Each row is where one point has got to under a steady rotation. How many ticks took it there?
The counts run from 0 to 315.
[ 91  64  97 121 140 153 146 118 130 135 108  84 122  84  93  82 131 143
 103 132 133 134 120 105 131 133 133 139 127  99 114 121 157 102 152 116
 135 160 106 140 135 180 136 137 136  97 122 137 162 156  51 139 119 101
 135 114 114  96 113 108  92 150 110  79 107 126 132 110 125 131 125 102
 123 213  94 159 135 162 129 132 100 137 115] => 115
[153 112 118  97  97 119 108 106 156  95 128 100 148 144 120 145 152  88
 121 108 152 121 139 157 165 175 134 138 118 144  66 125 155 129 169 155
 125 171 129 187 103 153 140  80 120 130 170 101 143  96 115 133 174 143
 140 141 103 171 134  95 106 162 137 156  98 115 115 124 116 116 121 142
 163  88 112 141 130 142 121  84 120 142  85] => 141
[151 140 143 121  89  89 111 130 117 158 137 125 143 133 153 171 119 171
 151 134 179 193 139 172  85 126 143 113  94 137 125 155 135  94 110 176
 144 103 158 103 134  86 128 151 127 120 141 129 133 124 121 111  62  84
  96 118 137 113 123 139 151 142 123 123 145  96 108 135 134 135 125 118
 127 157 121 104 160 121 160 135  87  69 168] => 98
[137 125 124 111 130 126 131 134 166 154 131 130 141 122 138 109 111  96
 121 135 112 100 109 142 159 114 105 142 135 109  69 114 149 157 162 104
 156 215  93 160 151 122 131 106 125 138 155 113 144 128 107  79 152 118
 164 155 111 160 166 103  88 129 129 142 121 136 119 136 138  98 147 141
 139  94 126 160 120 114  84 102 151 124  78] => 179
[152 104 125 116  87 124 126 110 148 173 134 127 137 112 137 150 134 126
 120 147 152 215 115 154 105 119 149  97 106 145 116 146 132 102 126 179
 140 150 154 108 140 151 103 138 107 108 156 110 157 121 152  99 136  67
 124 116 137 149  92 123 152 128 125 126 137 104 152 137 122 164 102  90
 102 150 103  62 156 149 161 145  93  74 138] => 7
[129 110 122  96 104 121 151 109 134 171 145  90 130  89 117 130 138 149
 135 105 145 186 138 129 127 147 119 114 111 132 135 145 113  99 134 177
 125 152 158 133 122 167 173 126 123 118 155 121 168 116  89 146 146  98
 128 109 145 138  92 126 143 146 145 146 133  72 132 110  90 161 119  73
 158 162  90 119 150 174 179 130 106 125 128] => 5
[124 180 140 120 123 153 156 116 145 176 125 126 114 112 144  60 101 122
 155 117 112  84 126 118 178 131  73 146 124  83  99 132 138 184 144 120
 126 153 131 147 148 131 151 144 131 177 116 118 113 127 130 102 153 106
 152 140 132 114 177 121 115 120 112 138 113 123 163 127 126  99 154 152
 167  96 144 177 125 121  80 116 184 137 122] => 88
[ 98 165 144 156 125 116 105 102 114 116  84 175 155 146 176 100 106 121
 150 132 145  90 111 130 148 111 126 126 142 127 155 134 134 154 134 140
 114  74 128 141 154 114 117 140 104 158 109 146  90 122 213 115 121 152
 107 116 122 128 146 170 125 139 116 107 121 140 160 118 153 107  97 148
 132 126 140 116 155  70  85 128 136 129 173] => 125
[160 135 118 120 129  98 110 142 161 148 126 147 166 179 130 144 129 113
 149 136 138 133 123 170 131 105 133 144 126 141 109 100 133 130 152 124
 133 150 121 145 144  82 103 105 107 145 163 112  91  94 212 108 123 154
 127 148 102 206 152 153 136 125 139 170 113 149  95 107 132 100 149 120
 129  69 123 124 153  89 114  83 128 124 116] => 269
[141 113 130 118  96 130 115 100 107 135 168 155 159 124 154 100 119  92
 117 124  89 165 123 121 159 116 150 113 107 123  89 146 109 136 165 122
 114 148 140 145 120 159 158 114  92 155 152 127 121 123 150 146 186 147
 169 127 136 132  99 166 155 107 136 157 109 108 188 100 116 127 122  89
 137  61  97 117 111 115  61 107 104 151 102] => 237
[121 102 116 111 131 123 103 129 149 118 128 121 143 172 123 120 148 131
 141 140 156 128 150  97 160 144 103 141 154 112  95  98 176 130 140 119
 107 142 121 163 139 162 177 134 121 134 101 113 112  99 180 142 119 131
 130 133 141 129 174 133 113 172 139 121 117 120 136  71 123  73 150  83
 188 125 153 187 155 122 120 108 111 167 103] => 30
[125 103  94 113 115 116 120 120 144 155 164  95 133 115 113 122 119 160
 135 122 143 166 107 140 123 141 115 135  98 105 136  98 150  91 137 149
 137 172 156 130 130 149 194 112 118 118 132 107 142 126 133 175 114 143
 168 108 149 144 119 150 134 163 145 144 126  95 137  82  99 109 177  42
 171 126 105 143 159 157 128 111 104 160 101] => 134
[173 113 127  98  97 123 147 129 137 150 135  81 158 130  99 146 145 141
 137 104 178 156 189 150 142 162 125 155 140 131 102 143 139 124 147 162
 105 115 150 162  86 161 129 134 125 138 151 107 134  74 115 113 139 111
 101 143 113 158 127 120 152 131 127 138  92  99  97  89  92 125 126 134
 186 115 106 162 150 138 153  64 116 117 118] => 102
[122 110 123 110 134 150 146 116 178 155 121  83  92 145 105 153 146  86
 145 117 147 148 105 135 132 174 134 109 109 146 142 120 116 123 136 175
 135 164 127 119 145 126 109 105 135  86 148  90 165 124 163 129 174 115
 115 108 127 191 131  91  94 175 127 146 136 113 140 149 133 166 107 127
 125 152 107  78 145 154 180 154 145 120 140] => 45
[133 102 132  94 149 137 149 129 178 172 124 118  83 150 122 149 144 115
 137 134 143 151 133 126 123 128 124 103 142 136 124 111 118 141 131 152
 126 195 108 140 172 130 122 102 133  93 154  84 166 119 149  99 140  81
 117 133 130 190 151  87 101 162 140 155 143 120  93 142 128 168 132 107
 135 138 138 102 151 162 173 155 161 100 122] => 175
[150 111 137 132 108 140 148 107 113 166 140 150 176 106 130  80 122 105
 104 119 110 130 147 118 163 106 138 144 141 121  95 166  96 155 175 119
  98 130 125 150 113 163 116 131  93 154 165 140 121 101 123 106 195 115
 140 140 115 146 101 155 155  96 117 149  89 127 163 107  85 121  94 110
 136  82  98 151 106 103  83  88 118 140  98] => 107
[119 106  97 133 131 135 114 125 159 133  87 105 151 148 116  85 131 134
 134 143 158 101 118 154 152 128 127 170 135  98  91 114 206 139 139 103
 148 113 111 145 141 157  86 159 109 118 104 132 106 110 151 102  95 137
 131 130  95 121 154 145  99 136 109  81  86 161 133  93 148  72 152 135
 131 167 126 171 161 103 105  90 119 141 110] => 120
[166 121 150 131  87 115 140 105 124 140 104 168 168 143 159 131 133 105
 122 137 137 157 167 133 142 105 153 109 154 157 105 173 103 145 155 161
 104  94 131 141 131 139  79 149  88 140 165 126 116  82 167  90 167 109
  93 140 125 154 110 146 158 101 118 145 111 125 147 127 117 159  69 143
 118 100 113  90 136  99 122 118 111  87 140] => 105
[119  95 123 126 144 107 130 139 144 171  97 140 133 125 127 131 104 137
 133 144 131 120  93 166  83  93 150 135 122 136 147 116 118 110 135 131
 157 144  98  97 162  70  70 113 122 100 162 127 133 140 126  92  97 105
 118 126  88 167 124 127 107 120 111 126 144 148  69 163 158 157 131 130
  76 159 100  95 142 122 152 130 121  88 151] => 79
[136 117 150  96 104 115 119  90 130  90 122 112 132 152 126 156 153  63
 128 107 156 124 148 140 174 177 138 112 133 157  94 153 123 127 170 164
 115 167 122 176 106 142 139  80 124 123 184  97 154 106 134 140 191 133
 122 134  96 176 127  77  98 171 140 151 119 115 111 145 139 144  83 161
 160 112 130 121 133 133 134 112 117 127 128] => 142
[113 121 117 132 120  87  77 107  98 101 144 181 190 134 167 129 102 126
 124 127 126 111 114 136 138  88 130 141 131 130 128 119 130 126 150 117
 127 139 121 156 138 103 162  85  90 163 148 135 104 122 165 166 113 173
 146 133 112 154 136 163 133 124 145 132 132 136 116  96 133  88 132  90
 128  77 119 140 134  83  76  95 101 151 115] => 35
[120 135 148 158 134 126 157 123  84 158 143 167 175 112 146 101 118 180
 144 132 106 140 129 113 115  73 134 145 126 112 160 150  87 126 125 105
  98  72 127  97 117  91 128 168  94 168 128 163  91 136 123 137 110 123
 121 142 114 101 127 184 169  81 105 142 128 120 145 102 108 138 137 118
 130 103 102 144 110  89  81 115 121 138 166] => 295
[120  82  92 135 106 140 105 112 135 127 151 120 163 110 126 113 129 116
 108 132 103 169  88 154 103 114 174 123  93 133 102 128 136  82 144 102
 161 169 117  94 113 128  87 121  94 107 156 141 147 165 102 130 129 127
 166 119 105 126  92 140 125 120 114 118 114 131 159 136 149 121 135  97
  79 133  69 113 107 140  95 120  73 131 122] => 243
[ 74 135 122 102 134 130 121  95 115 124 106 137 110  95 150  60 106 117
 128 128 124  79 125  96 173 133  83 131 147 105 107 125 159 161 146 125
 134 163 118 174 162 173 186 124 147 153 110 125 145 148  89 144 132 115
 147 124 140  91 153 122  84 150 130 100 121 120 146 128 137 110 131 118
 172 167 147 183 139 137  83 144 141 147 109] => 219
[ 93 152 144 139 116 119 107  98 117 109  71 166 142 157 171 124 117 110
 159 139 165  82 129 126 152 133 115 113 148 142 156 145 143 148 127 156
 105  74 115 154 155 113 114 144 116 136 105 123 104 114 205 116 119 146
  84 118 121 118 153 139 101 143 125  90 132 138 134 125 165 118  86 167
 141 160 161 116 172  78 126 145 131 115 176] => 124
[117 134 179 133 124 119 155 127  65 117 122 150 125 140 144 149 157 153
 149 124 162 110 186  97 137 142 133 130 158 144 138 167  87 139 135 142
  82  97 118 156 114  94 164 157 135 161 133 147 117 112  94 141 118 109
  83 151 108  82 162 100 132 138 108 139 120  92 116 126 126 151  99 192
 182 129 152 152 122 115 119 140 144 121 178] => 292
[124 188 135 142 123 161 155 113 153 188 119 145 136 123 151  74  94 115
 158 124 105  87 118 137 160 108  89 132 129  97 105 130 140 190 146 113
 138 147 132 143 162 114 117 155 111 172 118 121  98 111 164  80 142 104
 149 129 119 131 173 135 126 104 110 138 113 146 162 135 149 109 147 166
 139  90 140 155 136  95  85 117 177 122 137] => 87
[ 92  55 114 119 139 134 128 109 142 132  85  92 110 107 112 112 139 142
 125 138 164 138 131 115 114 132 137 123 131 114 116 128 168 101 133 141
 125 149 103 151 149 166 124 142 145  83 117 129 166 152  71 123 109  86
 114 121 110 103 115  91  85 159 112  74 120 120 115 134 139 150 114 118
 128 236 125 131 138 164 169 146  96 120 135] => 116
[113 134 144 137 129 151 146 121 137 172 145 118  92 102 139 143 131 129
 143 119 113 164  89 143 107 129 140  89  89 123 131 146 106 119 119 148
 140 187 122  84 142  89 100 133 134 110 153 122 164 171  93 113 127  72
 139 119 123 124 126  93 108 147 114 137 153 106 142 177 159 180 120 137
  95 156 109  77 107 157 142 192 146  94 165] => 280
[ 85 100 123 126 143 157 139 121 140 138 108  82 102 148  98 132 159 153
 154 132 165 142 134  91 138 169 124 120 130 120 167 117 149 127 119 152
  94 100 115 127 137 161 129 157 135  92  80 132 134 129 153 152 106 115
  93 105 128 103 142 114 107 174 114  90 133 102 158  92 138 136 126 105
 149 202 133 136 151 157 169 164 122 146 158] => 25
[154 140 166 133 103 117 141 129 126 154 143 152 126 166 165 142 157 148
 135 156 144 193 167 115 119  95 122  87 148 139  96 161 124 156 112 147
 109 116 137 120 154 119 114 180 108 146 106 119 108 100 181  82 106  73
 103 149 157 114 157 140 160 127 125 134 127  91 169 125 125 133 116 142
 155  97 157 107 137 106 123 150 121  83 145] => 196
[127 103 107 140 160 126 141 140 160 201 149 141 145 133 123 130 105 151
 143 133 110 161  92 144  89  79 149 139 109 123 178  89  89 111 131 128
 121 139 119  82 155  90 102 113  97 109 157 125 117 136 183 128 110 127
 133 113 117 194 127 161 136 104 124 157 144 130 106 110 124 146 149  49
  85 106  83 107 144 116 147 128 136 125 126] => 171
[ 98 160 122 149 129 119 109 102  99 136 110 167 164 142 165  76  84 126
 155 127 126  85 105 123 161 106 116 140 129 102 144 122 129 161 146 116
 119  77 131 143 143 118 137 135  97 162 106 142  91 114 185 146 136 171
 141 127 116 120 150 183 124 115 111 120 111 142 173  91 126  92 120 117
 146  98 127 148 149  81  69 120 138 152 141] => 126
